(in the rows, 128 means zero)
The rows below come in pairs that one turn or mirror swaps. Which row does each named row swap with?
bula: [109 142 117 135 120 137 134  98 125 151 100 166 108 108 122 124 180 120
 115 124 127 143 119]
kor: [112 137 111 165 140 124 140 106 132 142 106 148 114 129 158 140 151 136
 170 151 143 126 142]
bara: [120 146 116 167 143 138 134  99 117 118 109 159 112 124 147 136 149 116
 105 151 147 133 144]
tesug: [120 136 108 169 148  97 137  92 105 144 109 141 103 135 101 128 154 108
 152 127 139 127 162]
Piluv: [106 149 107 164 137 142 130 109 123 119 110 124 113 168 104 110 129 100
 147 126 127 130 116]
mati: [112 140 108 155 149 164 118 116 117 143 112 152 117 129 149 136 159 114
 125 154 128 153 148]
Bef: [124 141 123 158 134 155 136  49  86 124 108 145 107 134 115 127 156 117
 134 141 138 125 133]
fep: [147 136 110 163 127 147 127 101 120 138 109 151 111 136 139 137 154 139
 155 153 139 164 104]
seg: [107 140 106 151 140 170 132  92 118 153 104 151 102 133 103 116 154 105
 161 104 141 144 100]
boras: [ 94 152 107 161 136 151 129 104 135 153  99 122  94 156 138 141 165 113
 132 126 135 131 100]
mikoz: [108 145 115 162 125 140 128  91 108 137  99 167 135 103  89 133 161 114
 142 119 145 129 149]
fabuk: [142 139  94 170 160 147 130 103 138 121 115 137 103 128 117 130 133 114
 153 165 148 113 114]
pokot: [ 96 141  88 166 135 157 129  78 107 145 111 135 109 122 136 143 151 126
 136 123 104 157 106]
mir: [115 135 112 158 129 162 133 106 138 142 109 147 105 132  73 137 158 117
 170 148 137 146 101]
por: [112 126 105 158 122 150 117 105  93 115  69 141 118 144 102 155 162 113
 143 130 124 144 118]
fuleb: [125 129 104 167 118 147 114 112 111 123  95 133 121 122  88 144 148 107
 157 112 129 139 109]
peg: [103 141 107 165 128 171 139 106 120 144 109 152 103 125 104 131 150 122
 135 133 129 178  99]
kuzov: [107 161 118 178 147 132 138 107 121 138 116 138  91 152 100 132 127 124
 167 148 151 112 115]
Dokip: [119 152 101 158 144 160 145  88 145 133 113 143  79 155 139 128 156 130
 155 139 137 130 138]
kozo: [ 98 147  95 174 114 140 128 109 136 140 102 134 100 139 139 128 149 129
 127 124 113 145 102]
nogol: [126 142 104 166 140 151 136  83 106 129  99 138 108 132 161 130 156 127
 149 137 135 112  96]
dus: [103 139 109 156 138 133 132  69 106 149 101 136 107 135  75 135 153 116
 109 130 143 114 140]
bap: [ 94 141 124 149 140 139 134 102 108 141  92 161 110 121 107 143 160 111
 154 150 100 108  96]
ramov: [104 119 120 163 121 113 112 104  83 128 109 149 109 126  98 129 151 114
 128 124 126 142 113]
rarof: [114 135 111 160 128 131 155  80  71 154 109 147 102 132 140 131 154 126
 129 126 124 133 119]
Kot: [121 131 103 163 127 129 155 109 154 133 107 142 105 136 131 143 157 140
 162 154 131 109 132]
Duka: [136 133 122 157 127 151 127  64 106 147 108 165 116 100 110 138 168 136
 142 143 137 122 142]
zivat: [104 127 114 152 120 146 125  81 105 138 101 132 103 143 120 119 157 114
 131 139 134 154 169]
Sezi: [100 139 121 164 139 154 134 108 114 139 101 149 112 132  96 121 164 134
 129 138 140 175 154]
lof: [127 138 110 151 146 171 135 100 125 133 101 141 100 134  97 126 171 108
 140 104 147 157 139]
kep: [114 152 107 165 137 129 114 111 122 145 102 140 114 132  99 129 152 108
 156 186 125 117 145]
detez: [106 143  93 151 144 122 135  94 113 140 109 146 107 135 156 137 161 122
 131 164 141 108 136]
fafeg: [ 94 153 118 148 144 138 135  97 144 166 111 142  86 154 130 130 155 120
 146 161 137 118 125]
nez: [101 154 109 154 135 151 126  92 147 143 104 169 110 114 133 126 158 116
 130 156 116 131 151]
molav: [119 142 114 156 147 155 136  96 125 138 104 148  99 128 164 125 151 116
 150 123 121 116 144]
sir: [136 135 120 154 152 129 142  90 107 145 107 165 109 101  87 132 160 108
 156 136 133 115 142]
Famab: [121 133  98 187 159 126 128 105 108 119  94 132 110 150 105 137 131 126
 150 141 137 137  93]
geka: [105 142 108 164 143 143 112  71 118 144 106 152 106 128 137 111 134 130
 149 123 131 155 151]
Maniv: [100 141 105 182 147 128 124 125 123 122 108 133 114 136 112 124 124 119
 151 167 140 125 134]
takul: [ 92 142 115 135 133 130 132  97 103 144 106 161 109 116  91 135 183  94
 137 129 141 123 142]
gopud: [119 133 112 158 141 124 132  72 111 143 108 143 106 124  78 138 156 115
 119 152 155 131  96]
kat: [126 146 121 161 111 141 142  86 117 130 108 168 117 133  91 117 166 119
 135 108 149 126 140]
zov: [125 127 103 157 135 143 142 100 144 141 113 138  89 151 137 125 149 144
 123 145 134 131 105]
zele: [114 139 121 168 131 139 123 100 116 147 108 136 104 130 139 140 158 114
 182 119 127 101 139]
sizeg: [107 146 125 158 149 123 144 131 119 138 108 142 103 118  97 151 170  93
 145 135 139 132 146]
boz: [120 134 117 150 134 148 146  90  98 144 102 145 106 104  85 141 183 110
 160 126 132 129 101]
gem: [134 133  90 179 133 158 130  81 114 123 101 127 112 163 125 129 141 138
 137 129 147 139 116]
lipu: [106 155 113 158 138 158 144 102 117 150 109 122  95 131 113 149 168 110
 178 158 114 109 123]
Fonol: [123 134 102 159 141  90 131 113 115 137 101 140 108 128 127 131 155 116
 145 133 135 104 111]
lebu: [115 124 115 160 159 121 116 117  93 130 116 144 118 123  94 141 146  89
 148 148 141 131 143]
fod: [106 136 105 156 144 119 121  54 113 145 100 140  93 137 136 138 149 139
 131 126 118 135 133]
fiz: [111 146  98 171 159 126 116  99 126 157 103 144 114 108  87 134 145 125
 175 148 119 133 141]
Sigav: [ 98 167 107 158 134 122 117  88 123 168 112 155  99 112  93 133 154 109
 159 141 111 121 114]
Meneb: [129 136 104 150 147 155 154  95 128 144 110 138 111 137  89 127 158 139
 126 166 122 163 122]
Vipes: [127 140 100 163 113 142 136 112  99 144 113 147 103 130 130 141 146 113
 156 176 142 153 105]
pinem: [128 145  98 163 142 145 140  80 119 126 110 148 101 125  60 133 153 109
 147 133 139 115 138]
memad: [107 140 108 166 133 135 120 128 116 151 109 151 105 129 142 139 167 138
 135 163 108 143 106]
Megos: [121 137 112 159 131 137 134 107 122 143 108 148 102 137  62 121 160 113
 129 115 135 121 104]
gosu: [113 145 114 167 156 118 117  81  99 138 112 155 111 133  97 136 152 114
 171 145 121 142  88]
des: [135 121  83 166 166 145 137  81 121 144  98 137 113 132 114 138 143 140
 151 148 139 120  96]
fum: [ 98 141 115 162 136 174 144  78 125 136 100 142 103 132  95 143 154 149
 121 130 133 145 137]
nev: [124 136 117 168 133 100 130  94 113 135 104 155 104 130  75 128 158 130
 138 143 134 149  97]

nogol is swapped with boz
Fonol is swapped with bula
Meneb is swapped with Piluv
Sezi is swapped with Maniv
bara is swapped with sizeg
gopud is swapped with boras
Famab is swapped with peg
por is swapped with Vipes

The rows below come in pairs that one turn or mirror swaps. Which row does each named row swap with?
suv: [160 118 134 101 109 112 121 107 114 159 131 105 138 110 147 124 152 151
 115 120 120 123 112 141 145]
vinav: [151 128 119  98 135 101 120 110 143  98 139 134 147 147 124 112 143 159
 133 139 137 145 123 159 149]
Podil: [142 117 124 106 124 111 139 127 137 136  64 138 123 143 123 113 128 146
 124 120 119 141 112 151 154]
Sifib: [148  99 131  89 143 100 127 102 142 131 142 128 141 144 127 108 153 146
 134 123 115 130 105 166 153]
Galot: [124 114 149 145 128 117 129 119 144 139 104 124 119 155 100 137 152 158
 130 133 115 129 105 143 146]
Fes: [129 130 154 128 113 106 112 123 132 146 165 126 131 142 141 114 113 147
 137 119 130 129 109 166 138]
fif: [142 114 136 120 126 113 134 114 130 151 134 137 132 128 136 117 134 145
 114 100 111 137 105 201 147]
nosir: [128 103 122 134 131 108 126 132 137 116 121 131 129 153 112 141 156 156
 119 121 103 127 121 124 143]
mebuk: [133 121  95 115 122 115 125 111 133 143 122 117 124 159 156 125 146 136
 123 112 130 119 101 178 147]
kera: [146  88 116 122 130 122 123 112 130 124 133 126 128 125 111 123 140 154
 102 117 104 104  99 152 134]
dosud: [146 128 146 116 135 111 122 101 137 158  85 119 135 137  90 110 147 156
 130 119 134 144 111 137 153]
kag: [134 121 165 121 114 111 128 115 137 147  80 125 130 137 120 108 157 150
 119 118 126 128 104 154 147]
Vidin: [161 150 132 105 130 105 135  96 118 142 124 128 143 129 127 130 128 143
  98 144 149 162 121 161 153]
Deva: [133 110 126 129 111 121 141 119 122 148 139 114 132 126 126 156 156 158
 127 127 115 131 123 130 154]
guz: [139 122  70 125 115 113 121 118 130 133 116 125 129 134 107 107 139 146
 111 105 131 135 122 176 146]
podok: [130 158 133 132 117 106 122 101 139 124 114 125 131 153 100 102  92 126
 119 116 136 155 116 161 142]
fug: [121 142 129 131 116 105 130  99 134 137 169 132 132 146 138 105 109 138
 120 134 121 147 128 143 144]
Zosot: [131 123  86 120 134 113 122 111 138 147  84 129 127 153 145 118 126 141
 124 115 129 136 102 146 147]
Telu: [127 134 183 114 113 112 125 112 133 138 151 124 130 142 111 117 123 146
 117 119 126 145 128 153 150]
dun: [136 142  92 142 118 110 131 127 145 145 132 125 129 136 116 127  94 154
 118 123 122 142 111 122 150]
Som: [161 126 101 113 144 103 128 119 124 140 144 139 116 138 124 112 137 166
 114 138 140 143  90 149 149]
vava: [137 117 175 109 125 117 128 105 133 120  97 123 133 131 113 123 152 148
 118 121 119 128 111 171 148]
monek: [140 140 126 112 106 113 124 109 117 156 115 114 153  92 134 133 128 146
  98 121 115 138 120 140 146]
ruvi: [132 134 144 122 106 115 123 108 131 160 171 111 140 133 101 118 144 144
 109 119 115 137 101 155 141]
lag: [137 127 146 117 110 113 106 135 132 153 151 116 154 123 143 140 124 149
 120 105 139 141 129 149 155]
vuv: [126 118 105 110 128 118 140 118 158 113 135 145 127 170 112 115 148 138
 120 119 127 144 111 141 161]
dogal: [141 128 108 112 110 109 112 123 130 148 173 119 130 133  90 124 122 129
 112 126 135 130 115 150 153]
pep: [124 133 130 109 120 103 115 115 136 131 159 110 141 139 149 147 129 137
 114 112 135 113 113 127 154]
Rus: [146 106 123  90 122 123 115 116 127 149 115 103 130 136 122 151 154 163
 124 126 112 122 110 139 148]
tulo: [137 142 120 101 100 111 119 116 134 126 131 114 132 135  69 129 105 129
 122 117 118 144 117 143 150]
makez: [152 109 123 117 142 111 146 127 139 135 142 150 127 124 139 122 157 144
 110 110 128 143 120 163 143]
mok: [132 124 156 126 109 115 114 120 129 132  88 116 130 140 161 121 125 142
 115 119 122 126 100 153 141]
dufi: [113 129 114 122 123 103 109  94 131 160 137 110 128 141  94 113 150 147
 120 106 128 141 110 183 152]
rovud: [135 134 159 132 118 116 121 102 136 145 144 110 147 124  96 132 111 138
 143 115 137 128 125 161 155]
talur: [146 129 135 126 114 112 124 127 139 137 126 128 129 137 162 116  90 137
 106 110 133 120 123 138 148]
metep: [128 151 111 120 126 112 127  87 143 123 132 127 150 153 135 128 132 136
 108 119 131 155 149 170 153]
zozo: [129 139 153 117 107 111 137 103 131  91 124 110 137 135 133 120 102 146
 110 112 130 133 127 141 145]
zelam: [111 120 123 128 116 105 140 116 134 110 133 145 129 131 116 126 146 142
 107  93 114 157 134 148 159]
Rize: [134 127 126  95 142 119 127 101 137 131 128 103 118 147 107  85 130 144
 119 152 144 126 104 155 150]
mupe: [133 129 112 126 134 125 112  98 135 154 144 128 135 149 104 126 110 137
 113 118 147 139 145 121 146]
fula: [134 130  77 119 132 118 124 119 135 128  92 126 133 134  95 108 135 144
 103 125 132 134 114 137 147]
lopad: [136 127 128 112 135  98 123 106 155 100 126 126 130 167 100  98 128 149
 123 129 122 140  99 170 147]
rer: [125 150 100 120 123 109 114  99 141 142 160 107 134 145 135 123 132 125
 109 119 136 128 127 168 133]
kidin: [140 148 129 123  89 104 125 123 121 159 103 109 141 110 115 113 108 133
 110 107 128 135 126 141 137]
kosa: [131 135 109 111 115 108 106 123 128 165 149 114 127 134  76 120 114 145
 121 125 127 129 122 146 149]
sufel: [138 136  99 114 121 111 128 109 138 122 102 124 117 151 100  98 128 140
  93 123  98 117 106 131 142]
foves: [120 122 141 128 114 124 115 127 115 167 115 109 135 122 119 134 136 134
 103  98 119 123 118 129 136]
Limuv: [139 121 111 122 120 108 128 117 136 134  63 118 129 147 128 115 152 149
 122 124 130 127 118 145 140]
fad: [114 141 129 124  89 116 124 112 129 111 105 117 119 133 111 113 105 133
 111 110 105 124 109 133 140]
gafer: [153 124 147 114 142 109 127  98 132 146 107 111 124 147 113  98 121 167
 134 120 150 139  98 172 145]
Geruf: [156 147 116 124 116 107 144 115 127 147 146 132 156 110 138 128 137 144
 104 115 134 154 133 149 155]
Dupit: [133 161 124 114  93 101 122 107 136 122 100 119 138 141 103  97 109 126
 108 115 131 149 116 143 141]
vifum: [177 129 119 103 137 108 112  98 131 138 110 107 142 139 136 111 138 163
 104 143 137 129 114 159 141]
Gugi: [145 115 122 127 125 123 132 106 124  91 115 134 115 157 107 124 131 150
 137 130 121 143 112 164 138]
bal: [159 153 121 106 119 103 116 108 136 134  94 119 152 123 119 102 107 144
 112 133 147 155 116 152 155]
Fem: [146 124  86 121 126 113 109 124 137 112 123 125 132 150 133 112 136 166
 117 138 135 143 103 172 146]
ninit: [141 125  72 119 117 108 130 117 135 144 139 113 129 144 101 127 117 140
 138 118 127 137 104 146 155]
fidab: [135  99 122 137 135 112 127 127 141 125 144 133 127 159 119 139 164 145
 118 131 126 129 113 135 149]
zigut: [138 134 153 115 126 115 124 112 134 176 114 119 132 138 103 118 137 137
 104 106 114 124 128 117 153]
puba: [141 136  82 129 123 105 132 111 146 135 118 129 128 147 148 103 114 138
 125 122 139 132 115 129 156]
lekif: [127 121 128 142 110 119 120 120 125 155 127 118 145 125 131 138 153 145
 110  90 128 136 147 150 146]
tage: [145 136 161 119 127 110 137 132 126 163 127 106 130 130  99 116 103 138
 106 123 140 133 119 166 152]
Dap: [129 123 132 124 126 101 132 114 141 128 117 123 133 149 158 134 115 124
 111 113 127 115  87 174 150]
sarim: [116 129 147 123 104 117 118 113 134 116 102 111 127 155 101 117 116 114
 107 101 112 127 111 142 132]
vele: [130 158 138 127  98 103 117 103 126 152 100  94 151 126 116 122 112 137
 108 125 113 136 119 145 138]
Mefi: [140 132 149 124 131 118 132 108 139 145  93 127 131 131  74 102 139 147
 108 133 135 144 116 150 149]
Mopek: [136 118 165 125 133 107 140 121 132 118 143 112 136 137 131 108 117 129
 114 111 121 142 110 119 137]
Pab: [140 126 126 121 137 107 136 119 135  92  98 102 131 171 119 125 132 138
 102 133 122 132 117 153 141]

sufel is swapped with zigut
Dupit is swapped with kag
talur is swapped with vifum
bal is swapped with mok
Sifib is swapped with fug
lag is swapped with Fem
Vidin is swapped with Dap
lekif is swapped with guz
ninit is swapped with Deva

